A single turn carries every row of the set below to another of its rows. Some are shown first; where does it send the rows asked next?
sef: -22.3 -11.9 -13.9 -4.0 -19.9 1.7 10.6 -19.2 13.7 -9.0 -4.0 -5.0 -0.8
 -12.3 0.9 0.9 43.0
sosum: -16.8 -7.3 -5.6 1.3 -31.5 1.4 9.2 -0.6 2.0 -9.1 0.5 -5.8 0.4 -14.9 4.8
 -6.1 46.4
Vofor: 7.4 6.4 0.6 -4.3 -3.3 16.9 -1.1 -13.7 12.8 -3.0 2.7 32.7 0.3 -14.5 0.4
 18.3 -14.9
Pil: 7.2 2.7 15.2 9.5 5.1 11.0 3.0 5.0 -2.5 -17.5 25.7 3.6 -3.3 22.0 3.3
 -10.8 -18.0
gele: -19.0 2.9 -38.5 -26.7 8.2 -20.6 -21.8 -2.5 29.0 0.5 -1.2 -7.0 -1.1 -8.9
 6.1 -9.7 6.5
puf: -5.6 1.9 6.8 17.6 -13.1 -31.3 -25.9 24.6 -6.7 17.2 0.4 -17.2 0.8 3.7
 20.0 7.5 7.1
buti: -25.7 12.9 -30.7 -14.2 -12.2 -6.8 -7.6 -3.7 32.1 -4.9 22.3 -7.9 0.6
 -19.8 -3.0 -11.8 15.4
zasok: 10.5 10.9 19.8 17.9 0.2 5.3 8.0 -7.4 -4.4 -21.4 7.9 -0.3 -8.0 22.5 -11.4
 -7.7 -14.2
vupi: -2.3 0.3 10.4 19.9 -6.6 -38.3 -23.0 19.5 -13.3 15.5 -14.4 -16.6 -0.9
 -7.8 6.4 4.8 6.5
fibu: 5.9 3.4 11.2 11.6 18.3 -10.5 -7.8 10.2 -9.7 5.7 2.1 -22.8 -7.1 31.4 7.4
 -7.5 -13.3
vas: -17.6 -14.5 -26.4 -15.3 -9.2 -8.5 -6.2 -15.3 19.1 -1.3 -17.1 -6.2 -5.3
 9.2 18.9 6.0 34.0
koba: 7.7 2.4 13.4 13.1 18.2 -12.0 -6.2 7.3 -13.2 3.6 -3.9 -22.7 -7.2 29.3 1.8
 -7.5 -11.9
Rul: -2.9 3.1 3.1 18.0 -4.2 -34.2 -28.3 27.6 -7.7 19.3 -4.1 -13.7 -2.5 -8.6
 12.7 5.6 1.4
Pizas: 8.9 1.6 11.0 12.5 23.8 -12.2 -8.4 9.2 -14.0 4.9 -5.3 -21.3 -8.4 23.0 1.9
 -9.0 -14.5
Fod: 12.4 5.4 5.7 17.8 13.8 13.1 -0.4 6.6 -2.7 -10.2 15.6 9.1 -18.5 8.5 -3.1
 -7.5 -24.8
Vof: -5.0 6.4 12.1 17.7 -14.3 -39.0 -22.7 17.6 -8.0 12.8 -8.3 -21.2 4.9 2.9
 9.7 3.4 7.6
Niben: 0.7 12.1 5.7 -14.3 -8.6 10.3 -2.7 -13.7 19.3 -8.9 17.5 26.5 15.5 -5.8
 1.9 11.6 -15.4
Gok: -11.9 -20.4 -30.7 -11.9 7.2 -11.3 -7.1 -13.3 11.3 2.1 -30.7 0.6 -13.8
 -14.1 6.7 4.0 25.1
vonu: -19.3 19.5 -26.7 -5.6 -22.1 -6.9 -12.3 15.0 21.8 -1.7 22.7 -5.8 -3.6
 -26.2 -2.5 -18.0 17.0
gipa: 5.8 11.7 9.9 -11.1 -0.1 2.2 0.0 -20.1 10.1 -12.3 0.3 28.1 14.2 -18.9
 -13.0 8.8 -16.7
mafit: 4.4 10.8 9.9 -4.3 -15.1 11.0 5.4 -25.5 12.5 -11.0 -1.3 25.0 9.6 -2.0
 -4.3 17.6 -4.5
fove: 12.7 -1.1 20.1 13.3 17.0 3.0 5.8 -0.6 -13.0 -19.2 6.5 6.1 -7.0 2.4 -13.8
 -13.1 -21.1
Buzov: -11.5 -15.9 -17.9 3.8 -9.1 5.5 0.3 10.0 -1.4 1.4 -4.6 7.3 -13.9 -41.8
 3.2 -6.3 32.0
zonu: -18.1 5.4 -25.1 -24.2 0.9 -32.1 -13.5 -17.6 23.3 -10.2 -17.9 -14.1 6.4
 -5.4 -7.8 -11.5 15.3
Zuru: -17.4 -19.6 -27.6 -2.9 0.1 8.4 2.3 -5.7 12.2 1.3 -2.9 5.8 -14.6 -34.8
 3.8 0.6 29.3
Dal: 8.1 0.5 8.8 12.5 23.3 -9.3 -8.7 12.6 -12.4 8.9 0.1 -19.7 -10.6 25.5 6.6
 -6.7 -15.7
Fotuk: -13.8 19.3 -14.3 -1.6 -17.6 -21.7 -4.6 -1.1 10.8 -11.1 -4.3 -8.8 -0.3
 -36.4 -26.5 -21.6 19.9
doli: -19.8 10.5 -22.3 -11.2 -2.5 -18.7 -2.9 -15.1 21.2 -11.1 -3.0 -7.7 -0.1
 -35.9 -25.6 -14.8 17.5

doli moves to -> Zuru
Buzov moves to -> vonu
puf moves to -> Vof
Now these:
koba moves to -> Pizas
Niben moves to -> mafit
zonu moves to -> Gok
fove moves to -> Fod

